Rows are one point carried round by a steady rotation, each followed by how many steps it has turned.
The counts run from 0 to 338.
[141 139 111 144  97 137 107 144  87 144 152 153 105 137 109 113 125 150
 144 165 128 109 115 133  81 188 174 107 122 153  93 139  93 123 124 189
 164 114 107  78 110 113 120 107 166 166 131 102 143 113 152 177 126 102
 110 128 142  96 143 133 131 155 157 134 146  64 196 174 123 134 106 104
 104 101 149 111 122 132 117 156 132 122 110 169 141 161 147 119 132 156]
179
[132 153 103 153  88 131 103 151  94 136 160 166 103 137 113 112 138 142
 147 166 113 106 107 143  86 191 179 112 140 151  97 135 103 121 126 168
 172 111 106  83 106 108 128 115 163 166 129  98 146 113 157 178 136 110
 114 128 138 115 145 144 123 151 159 126 137  64 197 168 143 124 106 106
 112 103 150 115 125 133 125 147 135 122  98 173 145 154 148 122 152 160]
178
[167 171 132 160 133 127 113 176  53 135 163 122 139 174 141 123 118 121
 156 177 148 125 122 132 126 176 175 120 119 157 114 113 110 160 175 157
 151 134 133 105 124 163 112 137 158 133 139 138 140 138 156 137 151 102
  86 139 163 108 155 131 129  96 126 102 131 109 139 172 154 122 105 103
 107  80 168 129 163 127 150 161 178 127 147 172 107 153 126 133 123 168]
272
[113 144 122 138  88 144  95 153  78 138 137 184  80 158 108 125 138 153
 121 160 111  95 118 144  86 182 159  95 110 137  68 128  90 131 126 161
 159 129 124  89 113 125 141 104 147 157 102  88 146 117 169 181 108  98
 107 124 117 107 137 137 125 133 164 133 154  87 173 142 124 134  95 114
 108  93 155 135 147 134 117 144 130 119 100 142 123 186 131 115 127 155]
255
[126 144 131 148 113 134  89 151  51 133 114 140 136 159 148 116 137 142
 114 176 124 111 141 159  89 168 190 133 154 158  96 128 109 134 130 156
 148 128 121  99 130  99 129 120 148 160 138  91 112 126 153 159 138  71
 134 126 175 103 175 149 117 110 145 128 153 111 188 144 170 133  92 117
 130  77 177 130 174 142 119 152 143 106 119 154 136 154 142 119 152 163]
172
[122 145 134 100  86 163  89 144  68 152 104 147 119 143 132 104 125 141
 120 183 119 127 137 149 109 179 131 138 151 143 115 114 129 157 153 158
 162 139 100 103 122 133 146 108 152 150 140 124 131 105 148 152 119  80
 109 147 143 116 156 145 114 126 114 152 156  73 183 161 155 160  91 117
 114  99 163 132 178 126 129 134 138 122  86 158 134 194 159  92 152 166]
5
[105 154 142 106 110 155 117 154  50 161 114 154 103 147 129  91 123 138
 126 168 100 106 145 137 118 177 132 130 143 142 107  88 106 163 149 145
 147 127 112 111 130 143 141 108 155 167 119 115 138 104 163 164 124  90
 116 148 140 123 134 143 122 107 102 130 143 102 156 146 165 150  83 121
 103  93 173 136 186 124 117 141 152 113 113 154 112 210 126  81 137 168]
204
[163 146 126 111  87 140 104 154  83 165 131 154 130 148 135 161 132 125
 132 164 118 103 140 142  95 180 127 140 116 159 123 110 140 136 159 163
 171 155 105 109 123 161 114 127 124 139 111  98 146 120 135 171 128 102
  79 151 171 135 136 139 105 128 143 146 166  73 192 152 166 137  82 112
 116  95 162 139 171 163 120 128 148 120 107 161 127 170 140  77 151 156]
285
[115 150 129 131 124 127 124 159  45 161 114 153 116 158 138 117 136 142
 123 171 100  80 152 143 107 184 153 131 138 150  88 104  80 140 119 148
 148 118 112 103 144 128 126 106 131 180 106  90 131 123 155 174 146  94
 121 142 177 122 153 148 122 101 127 119 139 129 174 139 168 125  84 127
 117  87 168 131 174 145  96 146 154 107 131 147 115 176 123  88 138 161]
249
[166 159 122 177 124 111 104 164  82 128 172 151 134 157 126 137 128 128
 149 157 122 100 110 148  88 179 197 111 113 170  84 120  89 130 129 167
 159 124 130  92 116 121 110 135 156 154 114 105 129 139 167 170 152 103
 122 123 166 101 144 146 123 130 177 110 146 104 173 151 148 114 108 102
 117  76 166 113 144 134 131 162 153 115 145 170 127 128 114 139 138 151]
21
[158 170 122 142 122 126 134 177  67 150 162 146 146 161 150 131 120 104
 154 168 104  90 120 124 133 180 151 130 106 155  94  93  98 167 147 144
 160 133 124 120 132 168 118 135 134 156  89 130 149 133 162 149 163 110
  91 143 165 140 134 142 125 106 112  94 136 118 137 159 155 124  98 124
 104  87 161 125 174 134 132 151 185 125 139 175  87 169 116 101 137 165]
196
[122 170 119 155 107 133  93 165  75 145 148 165  95 161 126 129 145 148
 126 173 112 112 129 160 101 177 153 111 153 147 112 116 117 123 155 151
 165 130 111  94 105 116 134 120 165 138 135  73 137 106 156 180 128 101
 108 130 126 115 136 162  99 126 162 136 145  88 178 127 176 118  76 106
 112  82 189 145 155 142 131 138 128 120 106 145 144 153 143 114 151 159]
54
[155 162 137 167 108 145 103 169  60 130 138 121 129 168 134 126 123 133
 152 175 157 131 103 116 112 190 179  98 103 155  97 132  87 166 159 170
 152 121 112  91 119 148 137 107 161 138 151 138 130 133 154 131 138  98
  96 121 137 101 171 138 133 126 119 118 145 102 143 173  91 159 118 114
 106  76 150 125 143 115 161 150 163 127 129 160 104 165 137 157 110 165]
268
[175 179 117 129 103 138 131 174  90 149 165 158 124 150 134 152 113 107
 164 161 107 103 115 118 119 191 130 116  95 148 107  92  98 159 170 158
 167 145 105 113 104 183 122 128 146 142  98 125 156 120 155 158 140 122
  79 148 134 133 105 141 115 137 136 121 156  83 142 157 123 140 100 107
  92  92 162 119 157 139 147 141 173 129 130 170 104 177 116 100 129 155]
33
[165 183 132 151 128 132 116 186  76 150 168 129 116 162 134 133 118 129
 164 170 135 135 117 123 109 184 148 104 117 154 128  94 111 149 194 167
 159 131 104  98 102 163 125 127 178 121 153 110 141 115 152 149 132 112
  85 147 131 105 114 151 104 135 144 132 136  83 142 154 144 138 103  91
  92  84 178 126 145 134 158 147 155 125 140 171 125 156 128 127 117 153]
108
[138 147 129 122 103 138  93 156  66 132 154 163 119 156 133 127 127 119
 128 164 118 114 125 157 121 170 150 129 142 141 107 109 147 160 166 146
 162 162 139 118 127 159 124 147 139 138 106 129 161 120 166 157 128  96
  80 149 139 124 152 132 116  98 124 117 144  83 155 162 191 123  83 108
 109  90 167 148 192 126 140 149 160 131  91 161 124 177 133  94 158 169]
0
[175 162 121 122 105 132 126 175  84 161 136 135 160 149 156 151 123 102
 150 166 107  94 135 128 121 185 135 146 121 169 119  98 112 155 152 154
 174 148  96 113 127 169 118 131 118 146 102 122 132 125 146 145 160 108
  95 146 179 150 128 147 109 127 123 126 159 107 168 146 153 143  89 123
 115  89 168 119 182 155 134 135 170 122 129 170 104 168 127  81 152 163]
240
[159 175 133 159 133 130 125 178  49 141 156 115 138 171 149 111 125 121
 163 182 143 128 120 118 137 184 173 123 136 156 124 111 100 161 177 157
 150 122 122 103 121 153 123 124 164 140 146 136 136 133 153 135 162 101
  91 136 163 111 161 143 121 110 109 107 122 114 131 170 152 140 110 111
 102  81 169 122 157 125 147 157 173 122 151 172 110 155 133 138 122 168]
271
[116 146 126 126 110 148 113 156  39 152 110 138 124 166 145  97 131 137
 125 184 132 108 139 133 130 184 153 140 142 138 117 124 115 159 155 152
 144 119 127 115 144 141 133 106 135 164 124 125 139 121 150 149 142  83
 100 136 163 124 184 133 133  91  90 121 128 112 160 171 167 137  86 131
 119  93 151 139 174 135 122 143 160 122 119 156 114 191 151 101 134 176]
324
[115 153 117 134  89 138 108 161  66 137 133 171 117 162 136 130 142 121
 121 181 109  87 116 150 124 179 153 127 127 142  87 127 117 161 144 135
 175 139 124 122 124 144 142 114 115 153  88 106 154 121 173 159 154  98
  91 122 133 148 169 148 124  91 107 117 137 116 161 143 166 121  72 138
 123  85 163 157 174 132 137 145 163 126  84 140 113 176 140 102 154 176]
45
[176 170 103 175 100 125 108 177  96 125 166 130 151 151 129 132 125 111
 162 172 130 114  88 130 107 183 193 121 125 165 102 129 103 155 146 156
 180 133 107 101  99 139 128 138 142 142 126 131 138 132 162 136 169 107
 103 118 154 127 152 148 120 143 137 106 137  94 163 166 132 134 114 109
 114  82 162 111 141 120 166 154 167 136 109 184 128 132 141 143 149 162]
67
[170 168 140 133 117 137 105 174  68 142 143 139 144 173 151 160 123 107
 143 165 129 116 128 126 126 174 145 120 100 155 102 107 119 174 184 146
 157 160 117 122 120 176 129 137 129 117 114 121 139 132 158 134 146  97
  77 132 147 126 140 138 108  99 124 114 163 113 131 144 140 143  94 114
 108  76 172 142 190 132 159 140 173 126 126 152  96 171 122 122 134 162]
317
[167 184 119 170 125 128 113 189  80 144 141 109 146 156 141 132 128 129
 151 172 138 130 119 126 106 187 177 117 137 170 122 110  89 145 163 163
 163 116  88  92 100 133 130 125 165 132 164 100 112 119 145 138 154 100
 121 127 162 107 139 163 100 144 151 128 150 107 162 145 130 145 106 102
 113  81 185 109 144 135 151 143 150 120 143 173 134 137 141 143 132 157]
63
[140 151 118 135  80 143 103 159  93 152 114 156 112 147 117 143 136 144
 129 166 112 100 124 126  79 195 147 111 102 152  82 132  71 121 128 174
 173 118  90  89 115 122 135  91 132 166 120  87 129 117 146 172 124 104
 110 124 144 122 136 148 115 159 153 147 171  82 193 143  95 158 103 112
 113  94 144 118 132 149 121 137 128 118 112 152 124 171 138 108 130 155]
135
[143 140 127 134  71 149  79 155  70 136 106 154 134 167 145 152 145 131
 116 179 139 109 124 149 102 179 158 127 114 152  95 149 127 149 143 156
 175 151 116 108 126 135 139 111 108 145 117 111 141 137 152 149 141  87
  93 118 151 132 192 141 123 108 117 138 163  96 187 163 144 144  87 130
 135  84 156 147 171 144 138 142 149 122  91 142 124 175 158 117 150 173]
167
[159 157 124 141 117 130 133 163  63 142 156 123 148 135 142  85 104 119
 164 173 126 111 112 125 122 179 181 136 145 160 112  98  96 168 137 174
 150 115 114  99 128 150 122 128 163 165 129 155 134 127 161 142 156  99
 118 145 174 118 150 127 136 127 107 102 131  98 152 189 144 144 123 113
  99  94 152  96 161 111 130 162 175 126 130 195 118 172 126 115 138 170]
72
[191 167 111 155  94 129 123 170 105 144 165 143 134 150 129 159 124 112
 167 158 123 109  96 112  98 193 158 112  80 161  90 116  86 146 148 173
 174 136  96 100 102 161 126 127 141 135 109 124 143 129 158 147 146 115
  93 131 150 126 123 140 120 156 146 120 159  82 156 166  95 146 117 108
 103  86 142 114 131 139 153 147 161 131 127 169 106 156 126 126 132 150]
188
[123 139 115 125  79 145  80 144  80 131 136 173 107 146 119 125 138 145
 117 172 116 114 119 162  92 177 155 121 144 146 100 138 137 132 143 157
 175 141 114 102 109 118 135 118 142 149 125  99 150 112 156 177 119  90
 105 131 124 119 160 141 116 126 145 145 156  70 192 152 164 124  83 115
 119  94 167 142 167 134 126 139 127 123  73 150 147 174 154 104 159 169]
331
[149 163  99 160 100 122 125 159  97 137 180 160 109 143 113 110 121 129
 164 163 111  96  96 126  95 186 185 104 121 153  86 123  82 138 123 171
 171 113 116  83 110 133 124 128 159 169 107 121 150 128 175 167 151 117
 109 128 138 116 134 130 135 146 152 100 131  84 169 180 125 122 118 104
 102  96 142 104 120 125 131 163 155 124 119 177 120 154 128 128 136 162]
24
[120 165 133 171 123 119  97 172  55 131 149 166 108 167 134 125 142 140
 125 168 115 105 124 151 104 174 180 102 135 152  78 111  81 140 135 144
 152 126 132  97 120 111 135 123 154 149 122  80 128 127 176 169 143  94
 122 119 136 103 148 163 115 104 164 112 140 131 152 120 158 114  88 115
 115  72 189 137 165 132 133 156 145 107 130 138 114 149 117 142 133 159]
97
[126 150 120 131 104 133  94 148  67 148 143 167 100 154 127 134 140 142
 124 178 121  99 145 162 100 173 146 128 135 140 113 130 135 124 153 155
 168 140 131 101 130 137 114 122 141 143 115  94 154 116 150 179 125 100
  83 139 147 119 161 137 120 105 142 137 141  87 188 154 196 108  74 115
 120  92 167 154 164 156 121 143 142 120 107 152 135 162 146  96 150 165]
329
